In the data rows, 128 means zero.
Some points:
c(117, 109, 095, 105, 070, 158, 125, 060, 124, 124, 091, 174, 132, 101, 131, 087, 097, 089, 150, 118, 086, 119, 123, 138, 065, 140, 053, 155, 112, 099, 137, 159, 133, 115, 154, 159, 157, 079, 143, 062, 102, 153, 081, 056)
c(148, 171, 113, 142, 165, 108, 117, 185, 161, 143, 156, 190, 113, 101, 139, 101, 183, 157, 161, 100, 128, 100, 111, 119, 199, 117, 111, 111, 128, 137, 154, 126, 082, 166, 188, 150, 130, 148, 182, 124, 156, 198, 181, 159)
c(172, 170, 096, 121, 080, 137, 121, 176, 132, 110, 155, 186, 090, 105, 124, 137, 145, 127, 160, 135, 127, 138, 130, 110, 162, 106, 142, 173, 185, 097, 141, 190, 129, 134, 116, 132, 125, 177, 165, 154, 146, 170, 139, 183)
c(111, 122, 116, 106, 100, 156, 129, 131, 150, 091, 122, 123, 145, 188, 138, 118, 064, 154, 104, 078, 102, 095, 093, 133, 176, 203, 130, 121, 146, 139, 097, 109, 130, 145, 093, 128, 154, 012, 146, 173, 122, 162, 172, 162)
c(108, 100, 137, 121, 122, 108, 119, 109, 148, 144, 168, 104, 142, 121, 120, 166, 144, 080, 112, 091, 107, 179, 166, 114, 135, 101, 172, 123, 083, 116, 115, 077, 127, 107, 074, 133, 126, 117, 125, 120, 165, 168, 076, 142)
c(122, 112, 142, 174, 150, 094, 110, 147, 125, 052, 138, 129, 166, 131, 108, 153, 037, 109, 110, 193, 115, 109, 135, 130, 107, 131, 144, 167, 139, 156, 141, 098, 137, 162, 131, 134, 180, 120, 145, 121, 111, 099, 143, 120)
c(094, 181, 128, 132, 199, 097, 069, 086, 090, 097, 113, 120, 128, 077, 127, 130, 155, 111, 123, 149, 136, 146, 142, 123, 067, 128, 111, 126, 150, 157, 100, 160, 123, 067, 140, 070, 150, 112, 142, 130, 075, 171, 070, 176)
c(122, 133, 133, 114, 139, 099, 091, 107, 103, 088, 144, 140, 150, 188, 117, 122, 034, 063, 142, 150, 103, 114, 104, 167, 101, 147, 155, 136, 098, 173, 151, 103, 116, 126, 135, 109, 122, 140, 173, 152, 109, 084, 156, 112)
c(111, 195, 140, 138, 137, 119, 128, 113, 074, 056, 138, 157, 149, 103, 123, 165, 141, 118, 159, 138, 153, 128, 090, 121, 092, 119, 120, 124, 153, 093, 036, 158, 145, 072, 181, 079, 146, 098, 189, 126, 120, 091, 100, 134)
c(148, 106, 181, 157, 118, 152, 151, 174, 107, 142, 096, 058, 140, 128, 123, 191, 111, 137, 075, 115, 148, 122, 064, 143, 127, 123, 140, 114, 102, 132, 124, 183, 149, 171, 164, 149, 092, 107, 095, 113, 148, 187, 134, 090)
c(144, 161, 140, 163, 124, 154, 105, 095, 079, 116, 051, 148, 171, 211, 147, 144, 235, 163, 122, 127, 123, 105, 096, 077, 118, 180, 114, 148, 152, 126, 179, 144, 112, 127, 124, 107, 161, 120, 122, 196, 205, 126, 124, 145)
c(118, 176, 148, 127, 193, 124, 130, 109, 076, 114, 122, 147, 093, 099, 098, 153, 114, 111, 171, 131, 137, 141, 120, 106, 174, 149, 111, 123, 163, 163, 119, 106, 180, 121, 156, 035, 180, 098, 109, 133, 123, 117, 039, 127)
c(188, 108, 219, 095, 118, 143, 121, 101, 127, 171, 105, 117, 168, 108, 112, 161, 109, 134, 098, 137, 122, 120, 080, 119, 142, 080, 127, 104, 115, 106, 103, 174, 123, 164, 138, 189, 071, 099, 093, 135, 119, 168, 133, 118)
c(086, 122, 080, 167, 179, 128, 184, 109, 080, 151, 126, 062, 118, 159, 141, 041, 101, 112, 118, 115, 132, 135, 127, 145, 148, 113, 114, 075, 132, 055, 131, 181, 118, 168, 117, 122, 132, 176, 078, 196, 170, 117, 093, 126)
c(156, 105, 108, 118, 105, 133, 166, 125, 069, 094, 158, 091, 141, 176, 101, 161, 068, 101, 156, 152, 131, 105, 145, 114, 101, 160, 112, 124, 149, 200, 168, 094, 106, 149, 120, 199, 161, 134, 163, 143, 110, 096, 121, 133)
c(116, 141, 103, 123, 093, 124, 097, 028, 126, 083, 100, 170, 130, 038, 126, 111, 075, 155, 160, 097, 068, 102, 106, 149, 148, 110, 094, 159, 120, 098, 152, 112, 127, 118, 124, 182, 138, 145, 113, 077, 112, 110, 094, 079)
c(115, 157, 105, 162, 148, 163, 131, 130, 122, 146, 052, 188, 148, 176, 094, 176, 148, 152, 123, 107, 189, 118, 186, 227, 143, 122, 143, 144, 098, 151, 079, 064, 090, 117, 130, 134, 091, 164, 100, 093, 102, 140, 164, 116)
c(087, 111, 051, 111, 066, 125, 123, 149, 127, 136, 183, 068, 097, 126, 090, 056, 189, 159, 079, 073, 129, 055, 152, 152, 182, 078, 119, 134, 128, 162, 124, 157, 054, 119, 137, 122, 116, 129, 104, 201, 118, 097, 145, 080)
c(176, 138, 092, 135, 129, 131, 104, 197, 191, 120, 136, 162, 122, 111, 086, 164, 150, 145, 161, 144, 133, 088, 114, 099, 111, 132, 094, 090, 107, 099, 198, 159, 117, 126, 138, 126, 109, 127, 167, 127, 122, 118, 173, 165)
c(113, 112, 131, 082, 129, 137, 175, 164, 097, 133, 082, 166, 114, 091, 147, 071, 141, 125, 090, 095, 138, 124, 099, 069, 152, 128, 200, 094, 152, 128, 124, 109, 148, 126, 133, 136, 074, 095, 086, 141, 119, 063, 192, 179)
c(089, 144, 111, 135, 167, 084, 181, 146, 064, 178, 144, 100, 153, 201, 148, 048, 134, 138, 107, 154, 123, 116, 110, 123, 165, 128, 111, 099, 126, 038, 123, 127, 103, 106, 083, 130, 175, 127, 095, 145, 150, 139, 107, 060)
c(123, 131, 109, 087, 154, 180, 083, 170, 125, 139, 120, 154, 080, 150, 097, 146, 151, 151, 102, 104, 126, 095, 146, 214, 094, 143, 131, 143, 174, 144, 050, 079, 119, 170, 138, 110, 090, 130, 120, 073, 170, 112, 156, 070)
c(151, 120, 127, 134, 097, 153, 090, 147, 132, 144, 095, 125, 075, 173, 111, 174, 104, 168, 156, 079, 181, 157, 156, 136, 126, 132, 154, 158, 151, 144, 089, 064, 083, 136, 151, 117, 147, 160, 105, 098, 074, 108, 162, 097)
c(117, 069, 190, 112, 148, 083, 136, 178, 197, 086, 141, 145, 159, 134, 146, 110, 119, 158, 131, 139, 167, 171, 137, 169, 134, 190, 139, 094, 154, 130, 155, 146, 077, 128, 164, 129, 076, 150, 095, 158, 172, 187, 112, 128)
c(170, 107, 078, 085, 102, 106, 168, 047, 115, 109, 156, 110, 167, 147, 146, 129, 170, 183, 171, 165, 113, 065, 173, 102, 130, 156, 185, 129, 064, 134, 072, 138, 190, 145, 141, 088, 151, 103, 093, 105, 131, 124, 152, 128)
c(154, 091, 134, 125, 181, 139, 095, 169, 088, 079, 131, 140, 130, 189, 154, 129, 047, 099, 122, 190, 129, 109, 133, 149, 139, 104, 105, 138, 117, 156, 176, 130, 160, 137, 128, 155, 137, 108, 153, 136, 090, 081, 106, 151)
c(143, 124, 112, 090, 187, 127, 187, 145, 133, 153, 099, 161, 094, 149, 224, 147, 155, 136, 147, 132, 011, 128, 187, 105, 079, 107, 139, 101, 129, 175, 159, 207, 112, 134, 080, 115, 138, 144, 095, 120, 096, 106, 165, 083)
c(184, 137, 177, 150, 128, 091, 145, 089, 185, 154, 139, 115, 090, 128, 124, 142, 116, 110, 075, 094, 148, 114, 076, 139, 141, 113, 140, 130, 117, 117, 114, 163, 155, 162, 174, 176, 055, 101, 112, 132, 113, 144, 146, 090)
c(080, 119, 137, 162, 074, 133, 127, 093, 207, 164, 212, 129, 133, 120, 149, 158, 168, 122, 091, 152, 130, 137, 108, 110, 122, 109, 137, 120, 123, 138, 126, 078, 150, 129, 070, 140, 142, 173, 107, 085, 129, 114, 121, 170)
c(134, 128, 166, 181, 109, 142, 127, 102, 141, 165, 174, 111, 123, 091, 125, 140, 137, 119, 152, 106, 119, 139, 174, 092, 086, 070, 117, 115, 130, 149, 144, 082, 155, 067, 079, 151, 127, 123, 115, 110, 148, 133, 151, 146)
c(132, 123, 146, 139, 121, 115, 142, 183, 167, 119, 102, 142, 078, 119, 090, 098, 164, 124, 177, 143, 134, 126, 129, 120, 148, 094, 124, 154, 104, 127, 155, 177, 101, 121, 107, 113, 108, 129, 221, 080, 174, 111, 160, 168)
c(131, 168, 126, 103, 166, 146, 114, 119, 116, 115, 121, 083, 138, 078, 143, 101, 157, 094, 149, 171, 153, 151, 090, 156, 102, 126, 158, 145, 175, 173, 135, 100, 150, 112, 156, 074, 162, 085, 148, 130, 045, 156, 059, 128)
c(122, 117, 172, 106, 120, 107, 093, 179, 157, 139, 160, 115, 157, 141, 095, 080, 112, 201, 158, 150, 134, 192, 184, 112, 128, 177, 135, 145, 134, 167, 129, 174, 154, 154, 163, 130, 092, 167, 102, 131, 155, 123, 114, 119)
c(141, 108, 103, 118, 105, 146, 104, 113, 136, 134, 165, 108, 145, 084, 170, 153, 143, 123, 094, 089, 175, 196, 149, 134, 119, 147, 096, 100, 111, 110, 136, 110, 143, 081, 076, 131, 146, 158, 130, 100, 133, 104, 143, 135)
c(095, 117, 111, 146, 060, 103, 155, 106, 171, 165, 138, 096, 107, 106, 115, 157, 167, 132, 092, 138, 104, 184, 154, 131, 121, 117, 101, 126, 118, 080, 142, 063, 153, 107, 096, 096, 123, 153, 126, 143, 126, 110, 156, 154)
c(106, 091, 119, 142, 084, 171, 111, 096, 174, 174, 123, 121, 133, 064, 179, 125, 120, 101, 128, 150, 168, 134, 184, 101, 139, 122, 152, 140, 091, 098, 151, 083, 151, 125, 106, 140, 136, 165, 170, 151, 162, 144, 105, 118)
These points spread out most along one direction. Take the direction at right angles to it along which they spread out most. Go by this last direction. How far along it is each point below, from 0 to 99? The average is 50, and the first point in the table lies past the average. One standard deviation of the points above along it is 16.
c(151, 120, 127, 134, 097, 153, 090, 147, 132, 144, 095, 125, 075, 173, 111, 174, 104, 168, 156, 079, 181, 157, 156, 136, 126, 132, 154, 158, 151, 144, 089, 064, 083, 136, 151, 117, 147, 160, 105, 098, 074, 108, 162, 097) --> 49
c(108, 100, 137, 121, 122, 108, 119, 109, 148, 144, 168, 104, 142, 121, 120, 166, 144, 080, 112, 091, 107, 179, 166, 114, 135, 101, 172, 123, 083, 116, 115, 077, 127, 107, 074, 133, 126, 117, 125, 120, 165, 168, 076, 142) --> 77
c(115, 157, 105, 162, 148, 163, 131, 130, 122, 146, 052, 188, 148, 176, 094, 176, 148, 152, 123, 107, 189, 118, 186, 227, 143, 122, 143, 144, 098, 151, 079, 064, 090, 117, 130, 134, 091, 164, 100, 093, 102, 140, 164, 116) --> 46
c(134, 128, 166, 181, 109, 142, 127, 102, 141, 165, 174, 111, 123, 091, 125, 140, 137, 119, 152, 106, 119, 139, 174, 092, 086, 070, 117, 115, 130, 149, 144, 082, 155, 067, 079, 151, 127, 123, 115, 110, 148, 133, 151, 146) --> 80
c(176, 138, 092, 135, 129, 131, 104, 197, 191, 120, 136, 162, 122, 111, 086, 164, 150, 145, 161, 144, 133, 088, 114, 099, 111, 132, 094, 090, 107, 099, 198, 159, 117, 126, 138, 126, 109, 127, 167, 127, 122, 118, 173, 165) --> 42
c(122, 117, 172, 106, 120, 107, 093, 179, 157, 139, 160, 115, 157, 141, 095, 080, 112, 201, 158, 150, 134, 192, 184, 112, 128, 177, 135, 145, 134, 167, 129, 174, 154, 154, 163, 130, 092, 167, 102, 131, 155, 123, 114, 119) --> 39
c(132, 123, 146, 139, 121, 115, 142, 183, 167, 119, 102, 142, 078, 119, 090, 098, 164, 124, 177, 143, 134, 126, 129, 120, 148, 094, 124, 154, 104, 127, 155, 177, 101, 121, 107, 113, 108, 129, 221, 080, 174, 111, 160, 168) --> 46
c(172, 170, 096, 121, 080, 137, 121, 176, 132, 110, 155, 186, 090, 105, 124, 137, 145, 127, 160, 135, 127, 138, 130, 110, 162, 106, 142, 173, 185, 097, 141, 190, 129, 134, 116, 132, 125, 177, 165, 154, 146, 170, 139, 183) --> 47
c(087, 111, 051, 111, 066, 125, 123, 149, 127, 136, 183, 068, 097, 126, 090, 056, 189, 159, 079, 073, 129, 055, 152, 152, 182, 078, 119, 134, 128, 162, 124, 157, 054, 119, 137, 122, 116, 129, 104, 201, 118, 097, 145, 080) --> 43
c(148, 171, 113, 142, 165, 108, 117, 185, 161, 143, 156, 190, 113, 101, 139, 101, 183, 157, 161, 100, 128, 100, 111, 119, 199, 117, 111, 111, 128, 137, 154, 126, 082, 166, 188, 150, 130, 148, 182, 124, 156, 198, 181, 159) --> 34
c(154, 091, 134, 125, 181, 139, 095, 169, 088, 079, 131, 140, 130, 189, 154, 129, 047, 099, 122, 190, 129, 109, 133, 149, 139, 104, 105, 138, 117, 156, 176, 130, 160, 137, 128, 155, 137, 108, 153, 136, 090, 081, 106, 151) --> 33
c(123, 131, 109, 087, 154, 180, 083, 170, 125, 139, 120, 154, 080, 150, 097, 146, 151, 151, 102, 104, 126, 095, 146, 214, 094, 143, 131, 143, 174, 144, 050, 079, 119, 170, 138, 110, 090, 130, 120, 073, 170, 112, 156, 070) --> 39
c(118, 176, 148, 127, 193, 124, 130, 109, 076, 114, 122, 147, 093, 099, 098, 153, 114, 111, 171, 131, 137, 141, 120, 106, 174, 149, 111, 123, 163, 163, 119, 106, 180, 121, 156, 035, 180, 098, 109, 133, 123, 117, 039, 127) --> 51
